In the data rows, the value 50 means zero.
Here are some numbered points:
c(32, 29, 35, 53, 30, 37, 41, 30, 55, 31, 29, 34, 38, 31, 32, 31, 32, 34, 30, 26, 32, 34, 29, 33) 0
c(39, 66, 73, 64, 36, 71, 70, 64, 33, 72, 72, 66, 34, 74, 70, 72, 45, 48, 66, 66, 44, 35, 64, 69) 1
c(37, 39, 41, 66, 35, 36, 47, 30, 71, 73, 63, 43, 72, 73, 71, 44, 67, 67, 70, 67, 66, 72, 70, 66) 2
c(46, 48, 36, 38, 35, 62, 32, 34, 47, 35, 61, 43, 57, 42, 52, 51, 42, 42, 48, 49, 43, 54, 54, 66) 3
c(45, 38, 43, 66, 38, 36, 33, 67, 34, 36, 37, 56, 33, 36, 34, 70, 40, 36, 40, 68, 55, 37, 40, 69) 4
c(37, 66, 37, 43, 53, 67, 68, 67, 56, 36, 34, 67, 70, 35, 36, 68, 57, 48, 73, 39, 64, 38, 69, 55) 5
c(48, 55, 69, 55, 71, 53, 69, 60, 41, 46, 46, 60, 43, 47, 64, 44, 60, 67, 60, 38, 41, 45, 71, 33) 6
c(45, 43, 49, 41, 46, 47, 42, 43, 44, 45, 43, 45, 43, 46, 44, 47, 44, 46, 46, 43, 42, 48, 45, 49) 7
c(59, 65, 45, 57, 70, 62, 41, 51, 66, 72, 35, 44, 72, 70, 43, 50, 68, 65, 59, 63, 59, 69, 70, 66) 8
c(37, 33, 37, 28, 39, 39, 33, 30, 34, 36, 34, 53, 37, 38, 42, 35, 32, 38, 34, 35, 36, 36, 35, 34) 9
c(46, 41, 65, 50, 35, 48, 64, 44, 46, 39, 70, 34, 47, 49, 60, 43, 42, 39, 62, 53, 43, 43, 59, 51) 10
c(38, 49, 68, 50, 70, 51, 70, 57, 35, 35, 36, 58, 35, 36, 66, 43, 64, 66, 57, 40, 34, 35, 71, 32) 11
c(39, 34, 40, 42, 37, 40, 34, 43, 37, 37, 35, 47, 40, 38, 37, 50, 42, 37, 39, 44, 38, 42, 37, 50) 12
c(44, 45, 51, 31, 38, 49, 43, 34, 40, 48, 44, 38, 42, 47, 46, 39, 41, 47, 48, 34, 38, 50, 46, 42) 13
c(39, 61, 62, 61, 57, 38, 54, 59, 63, 38, 64, 60, 62, 38, 60, 63, 62, 37, 64, 69, 60, 36, 64, 67) 14
c(64, 53, 72, 54, 62, 55, 63, 46, 55, 66, 58, 43, 38, 43, 72, 72, 36, 35, 68, 71, 58, 48, 56, 47) 15
c(42, 43, 50, 63, 37, 35, 44, 66, 33, 50, 62, 39, 60, 37, 71, 41, 43, 63, 69, 69, 48, 59, 68, 67) 16
c(39, 32, 37, 63, 36, 37, 31, 66, 52, 36, 35, 66, 73, 42, 34, 62, 68, 52, 35, 59, 62, 47, 35, 32) 17
c(71, 43, 38, 32, 71, 46, 37, 34, 70, 47, 41, 47, 41, 61, 46, 36, 47, 41, 63, 59, 37, 59, 44, 34) 18
c(38, 34, 36, 37, 46, 38, 32, 42, 46, 36, 33, 40, 44, 40, 35, 39, 52, 40, 34, 31, 47, 44, 52, 53) 19
c(58, 39, 44, 29, 47, 59, 66, 27, 32, 58, 56, 41, 41, 60, 57, 41, 40, 54, 65, 43, 40, 47, 66, 42) 20
c(59, 69, 74, 62, 74, 71, 67, 68, 70, 70, 72, 67, 68, 73, 68, 66, 69, 70, 67, 70, 70, 71, 69, 67) 21
Which two points above are nearest to each new point? Their numbers follow each, nearest first.
c(68, 64, 35, 57, 71, 73, 32, 46, 68, 74, 37, 37, 73, 73, 34, 57, 69, 66, 60, 63, 69, 68, 70, 67) 8 21
c(47, 61, 46, 49, 59, 45, 65, 63, 66, 45, 68, 68, 67, 43, 55, 70, 66, 44, 43, 68, 63, 48, 41, 43) 14 17
c(77, 36, 52, 67, 56, 50, 38, 71, 37, 37, 36, 67, 37, 67, 59, 36, 65, 70, 72, 34, 35, 75, 74, 54) 6 11
c(63, 71, 73, 63, 74, 73, 68, 65, 56, 73, 72, 70, 34, 75, 71, 71, 41, 53, 71, 70, 33, 35, 68, 69) 1 15
c(48, 57, 64, 55, 45, 61, 59, 56, 43, 63, 62, 62, 36, 73, 61, 62, 47, 46, 67, 67, 42, 44, 55, 59) 1 15
c(35, 48, 37, 52, 38, 40, 45, 66, 51, 40, 46, 66, 51, 44, 41, 68, 50, 37, 41, 66, 50, 40, 40, 67) 4 12
c(61, 57, 55, 63, 59, 60, 57, 67, 55, 62, 61, 67, 57, 63, 42, 50, 53, 63, 60, 40, 50, 63, 56, 41) 6 8
c(63, 66, 61, 65, 63, 70, 69, 68, 60, 65, 62, 67, 62, 63, 61, 68, 59, 70, 61, 60, 51, 70, 50, 47) 21 8
c(61, 36, 40, 68, 61, 39, 34, 67, 74, 55, 37, 62, 71, 57, 36, 39, 70, 51, 37, 37, 73, 47, 38, 38) 17 7
c(31, 27, 32, 60, 28, 36, 43, 28, 62, 29, 28, 32, 39, 29, 30, 27, 31, 33, 26, 23, 31, 31, 26, 29) 0 9
c(43, 43, 51, 64, 37, 39, 42, 67, 34, 37, 46, 59, 33, 38, 44, 70, 38, 38, 48, 68, 48, 38, 48, 69) 4 12
c(58, 58, 34, 58, 61, 66, 35, 41, 67, 64, 40, 34, 62, 65, 33, 50, 57, 57, 52, 58, 58, 58, 59, 66) 8 7
c(50, 60, 58, 34, 51, 63, 56, 35, 58, 68, 68, 30, 63, 72, 65, 31, 59, 69, 54, 55, 31, 64, 68, 38) 20 10
c(45, 67, 46, 41, 57, 69, 68, 57, 60, 46, 44, 59, 70, 46, 45, 59, 55, 54, 71, 37, 63, 46, 69, 48) 5 6
c(37, 71, 73, 51, 57, 67, 70, 68, 33, 52, 73, 69, 35, 52, 72, 70, 32, 48, 72, 70, 33, 39, 67, 71) 1 15
c(53, 32, 37, 66, 70, 42, 51, 63, 69, 39, 51, 69, 70, 38, 56, 70, 68, 36, 50, 69, 69, 38, 44, 70) 14 17
c(45, 38, 64, 40, 36, 48, 57, 39, 43, 37, 72, 35, 46, 41, 67, 44, 41, 38, 69, 56, 37, 45, 67, 60) 10 3
c(40, 33, 57, 67, 38, 45, 40, 49, 33, 59, 35, 56, 62, 36, 58, 62, 54, 34, 34, 69, 56, 35, 34, 67) 4 12
c(45, 37, 73, 51, 34, 37, 68, 46, 30, 35, 69, 62, 32, 36, 71, 52, 30, 39, 67, 47, 37, 33, 68, 69) 10 16
c(63, 36, 49, 38, 62, 36, 40, 41, 60, 38, 43, 50, 40, 62, 45, 45, 47, 43, 68, 68, 39, 61, 43, 42) 18 7
c(45, 46, 42, 66, 39, 35, 33, 68, 33, 55, 58, 32, 69, 38, 71, 31, 47, 73, 69, 69, 52, 69, 69, 65) 16 2
c(64, 63, 59, 64, 66, 64, 37, 71, 68, 64, 42, 69, 68, 61, 36, 52, 64, 65, 36, 52, 65, 66, 35, 45) 8 17
